Here are some numbered points:
-1.654 -1.973 -1.910 -0.989 -0.813  0.198  0.601 -0.023  0.199  0.596  1.121  1.196  0.542 -0.222  0.600 -0.461 0
 1.837 -0.422 -1.012  0.526  1.403  0.169  0.853  0.710  0.414 -1.244 -0.725 -1.384 -0.615  1.028 -0.470 -1.346 1
 1.022 -0.468 -2.292 -0.926 -0.447 -1.736  0.182 -0.287  0.375 -1.315 -1.048 -0.895 -0.029  1.089 -0.993 -1.905 2
 1.226  0.842 -0.470 -0.240 -0.901 -1.115 -0.315 -1.010 -0.270 -2.031 -1.676 -1.697 -1.233  0.551  0.962  0.575 3
 2.280  0.708 -1.294 -0.009 -0.014 -1.406  0.378 -1.091 -0.887 -1.336 -1.101 -1.156 -1.496  0.252 -1.670 -1.120 4
 1.348  0.507  1.291  0.526  0.208  0.356 -1.129 -1.070 -1.456 -1.014 -0.750 -0.191 -1.274 -1.066  1.273  0.394 5
-0.875 -0.023  2.155  0.278  0.388  1.499 -0.186  0.172 -0.662  0.671  0.111  1.025  0.738 -1.021  0.199 -0.019 6
 1.971  0.501 -1.252 -0.960 -1.238 -2.834 -1.454 -1.127 -0.420 -0.859 -0.746 -1.087 -1.068  0.977 -0.652 -0.604 7
-0.298 -1.853 -1.362 -1.150  0.201 -1.095 -0.986  0.878  0.206 -1.342 -0.596 -0.904 -1.027  0.157 -1.309 -1.262 8
 1.543  0.794 -0.988 -0.612 -0.540 -1.700  0.287 -0.405  0.301 -0.544 -1.345 -1.827 -1.780 -0.637 -1.978 -1.030 9
-1.334 -1.284  0.612  0.585 -0.376  0.614  0.105  0.157  0.285  1.397  1.113  1.190  1.397 -0.059  1.159 -0.275 10
-0.662 -0.400  1.582  0.515  0.331  1.017 -0.259 -0.341 -1.091  0.231  0.926  0.908  1.952  0.546  0.600  1.033 11
 1.996  0.923 -1.164 -0.571 -1.044 -2.384 -0.137 -0.845 -0.460 -1.306 -1.490 -1.477 -0.963 -0.087 -0.748 -1.092 12
 0.302 -0.026  0.836 -1.986 -1.595 -0.892 -1.704 -0.235 -0.288  1.601  1.788  1.310  1.148  0.114  1.007  1.466 13
-0.308 -0.533 -0.383 -2.491 -2.308 -0.987 -1.265  0.281  0.728  2.058  1.174  0.526 -0.259 -0.585  0.620  1.120 14
-1.803 -0.608  0.817 -0.994 -0.066  0.861  0.222  1.087  0.012  0.444  0.172 -0.269  0.023 -2.177 -1.269 -0.324 15
-0.620 -0.325  0.048  0.747 -0.814 -0.690 -2.309 -1.128  0.138 -0.670  0.124  1.885  0.791  0.327 -0.208 -0.809 16
 1.199 -0.306 -0.928  0.357  1.281  0.493  1.025 -0.159 -1.204 -1.355 -1.211 -1.002 -0.344  0.527 -1.533 -1.081 17
-0.119  0.325 -1.635  1.184  0.777 -0.584  2.067  0.586  0.293 -1.120 -0.610 -0.021  0.594  1.762 -0.206 -1.121 18
-0.082  0.059 -0.040 -0.520 -0.984  1.327  0.476 -0.524 -1.546 -1.070 -0.556  0.129  1.667 -0.336  1.285  1.407 19
-0.341 -0.050 -0.254 -0.814 -2.732 -2.343 -1.141 -0.845 -0.283  0.296 -1.038 -0.744 -0.819 -1.350  0.565 -0.108 20
-1.231  0.191  0.872  0.213  0.618  1.314  0.341  0.101 -0.779  0.338  0.219  0.610  1.520  0.335  1.364  1.329 21
 0.801  0.993  0.119 -1.255 -1.121 -0.097 -0.293  0.034  0.355  2.149  2.172  1.734  0.251 -0.948  1.650  1.544 22
 0.105 -0.117 -0.830  0.852  1.091 -0.006  1.534  1.082  2.285 -0.080 -0.024 -0.502 -1.135  0.948 -0.806 -1.042 23
 0.429 -0.206  1.041 -0.888 -1.796  0.062 -1.682 -1.246 -0.635  0.272  0.015  0.532  0.176 -0.747  1.458  1.897 24
-0.065  0.556 -2.077  1.068  0.768 -1.775  0.924 -0.870  0.846 -1.093 -0.606 -0.422 -0.419  1.593 -0.918 -0.737 25
-0.656 -0.704  1.055 -0.012 -0.059  0.860  0.267  0.815  0.648  1.724  2.184  1.463  1.251  0.846  0.852  0.321 26
Which point above is nearest to each new point, looking only along the 4 directions in which the numbered points spread most? Its number follows each.
-0.450  0.447  0.287 -0.933 -1.223 -0.059 -0.946 -1.258 -0.962  0.431  0.284  1.192  1.085 -0.312  2.240  1.623 24
 0.990  0.751 -0.601 -0.085  0.396 -0.605 -0.306 -0.838 -1.340 -1.903 -1.800 -0.702 -0.990  0.925 -0.950 -1.670 4
-1.559 -1.668  0.574 -0.779 -0.704  0.401 -0.960 -0.577 -0.325  1.153  0.469 -0.223 -1.114 -1.676 -1.037 -0.144 15
-0.021 -0.946  0.151 -0.727 -0.945  0.459 -1.031 -0.398  0.094  1.068 -0.940 -1.114 -1.911 -1.240  0.655  1.235 20
-1.392 -0.607  0.792 -0.123 -0.556 -0.138 -1.759 -1.285 -0.318  0.741  0.856  1.610  0.940 -0.662  0.703  0.319 22
-1.046 -1.212 -0.762 -2.334 -2.102 -1.540 -1.472  0.368  0.231  1.614  1.024 -0.079 -0.154 -0.787  0.082  0.547 14
 0.594  2.512 -0.274  1.696 -0.051 -1.168 -0.267 -1.175 -0.164 -1.009 -0.835 -0.089  0.703  1.453  0.623  0.192 3
-0.864 -0.273  1.708  0.177  0.007  1.185 -0.614  0.190 -0.260  0.942 -0.055 -0.825  0.405 -1.062  0.696  1.494 6
-0.159 -0.453  1.682 -0.666 -0.388  0.680  0.342  1.662  1.252  2.158  1.080  0.177  0.669 -0.519  0.379  1.065 10
-0.911  0.265  1.258  0.380  0.760  1.596  0.203  0.347  1.326  1.303  0.969  1.125  0.264 -0.435  0.272  0.505 10
 1.838  0.173 -2.607 -1.259 -0.198 -1.715  0.226  0.406  1.759 -0.593 -0.432 -1.287 -1.108  0.280 -0.005 -0.576 2
 1.624 -0.206 -1.055 -0.927 -0.517 -1.274  0.696  0.769  1.547  0.680 -0.781 -2.141 -1.736  0.050 -1.671 -0.183 8
 0.692  1.240 -0.663  1.557  1.511 -0.492  1.383  0.543  1.021 -0.982 -0.188 -0.214 -0.451  2.152 -0.679 -0.686 18
-1.276 -1.449 -2.025 -0.933 -1.192 -1.274 -0.922  0.615  0.006 -0.647 -0.173 -0.138 -0.160  0.039 -0.767 -2.101 8
-0.589  0.104  0.322  0.396 -0.531 -0.076 -0.378 -0.769  1.313 -0.525 -1.373 -0.192 -1.361 -0.135 -1.850 -1.737 8
-0.241 -0.371  1.829  0.699  0.247  1.770  0.395  0.417 -0.260  1.113  0.828  0.922  0.859 -1.024 -0.325 -0.697 6
-1.299 -0.955  0.569 -1.666 -1.287  0.268 -0.624  0.524  0.400  0.871 -0.860 -0.704 -0.347 -1.589 -0.159  1.083 15
 0.404  0.411 -0.980  0.561  0.668 -0.816  0.532  0.782  1.755 -0.808 -0.292 -1.653 -1.786 -0.312 -1.654 -1.278 8
 0.255 -0.072 -2.099  0.107  0.290 -0.989  0.013 -0.044 -0.020 -0.904 -0.347  0.132  0.105  3.197  0.294 -1.560 25
 0.281  0.335 -0.634  0.741  1.223 -0.068  1.370  1.399 -0.608 -0.834 -1.723 -1.239 -1.092 -0.639 -0.383 -0.584 17
 0.391  0.539  0.135  1.448  0.962 -0.212  1.622  1.235  1.738  0.339  0.451 -0.750 -1.404 -0.240 -1.502 -1.281 23
 0.387  2.359 -0.510  0.958  0.056 -1.004  0.461 -0.738  0.466 -1.289 -0.990 -1.549 -1.750 -0.436 -1.371 -0.167 4
 0.885  0.340 -0.133  0.646  0.613  0.410  1.684  0.896  0.640 -0.633 -1.676 -1.876 -0.329  0.183 -0.934 -0.315 17
-0.938 -1.326 -1.409  0.197  0.797  0.087  1.399  2.069  0.535 -0.557 -0.278 -0.437 -0.246  0.859 -0.063 -1.189 23
-0.838 -1.372  0.159 -0.304  0.205  1.633 -0.039 -0.061  0.484  0.966  1.344  1.723  0.547  0.054  0.915  0.610 10
 0.595  0.784 -1.377  0.279  0.483 -1.458  0.684  0.325  0.313 -0.787 -1.711 -1.572 -0.827  2.377 -0.250 -0.463 25
-0.324 -0.543  0.856 -0.956 -0.573  0.965 -0.651 -1.048 -1.626 -1.151 -1.053  0.171  0.523  0.239  1.297  1.082 19
-0.600 -0.587 -1.080 -0.322 -0.288 -0.645  0.433  0.677 -0.318 -1.117 -1.328 -1.692 -2.006 -0.678 -0.988 -1.647 8
-0.990  0.132  0.259  0.558  0.598  1.633  0.112 -0.548 -1.315 -1.565 -0.458  0.122  0.600 -0.225  0.941  0.420 19
 1.934  0.693  0.118  1.694  1.188  0.956  0.622 -1.393 -0.044 -0.652 -0.116  0.591  0.028  0.815  0.586  0.193 19
-0.644  0.390  1.695  0.056 -0.520  0.741 -1.075 -0.766 -0.465  1.623  1.701  0.756  0.956 -1.350 -0.527  1.058 6
 0.856  1.126  1.589  0.196  0.390  0.819  0.344  0.891 -0.157  0.778 -0.269 -0.301  0.058  0.059  1.917  2.111 19
 0.167 -0.402  0.750 -0.643 -0.432  0.295 -1.433 -0.238 -0.611  0.667  1.198  1.256  1.532  0.443  1.948  1.646 22
-0.287 -0.700  0.066 -1.028 -0.727 -0.722 -0.760  0.225 -0.684  2.256  2.133  1.563  1.951  0.184  0.771  0.728 22
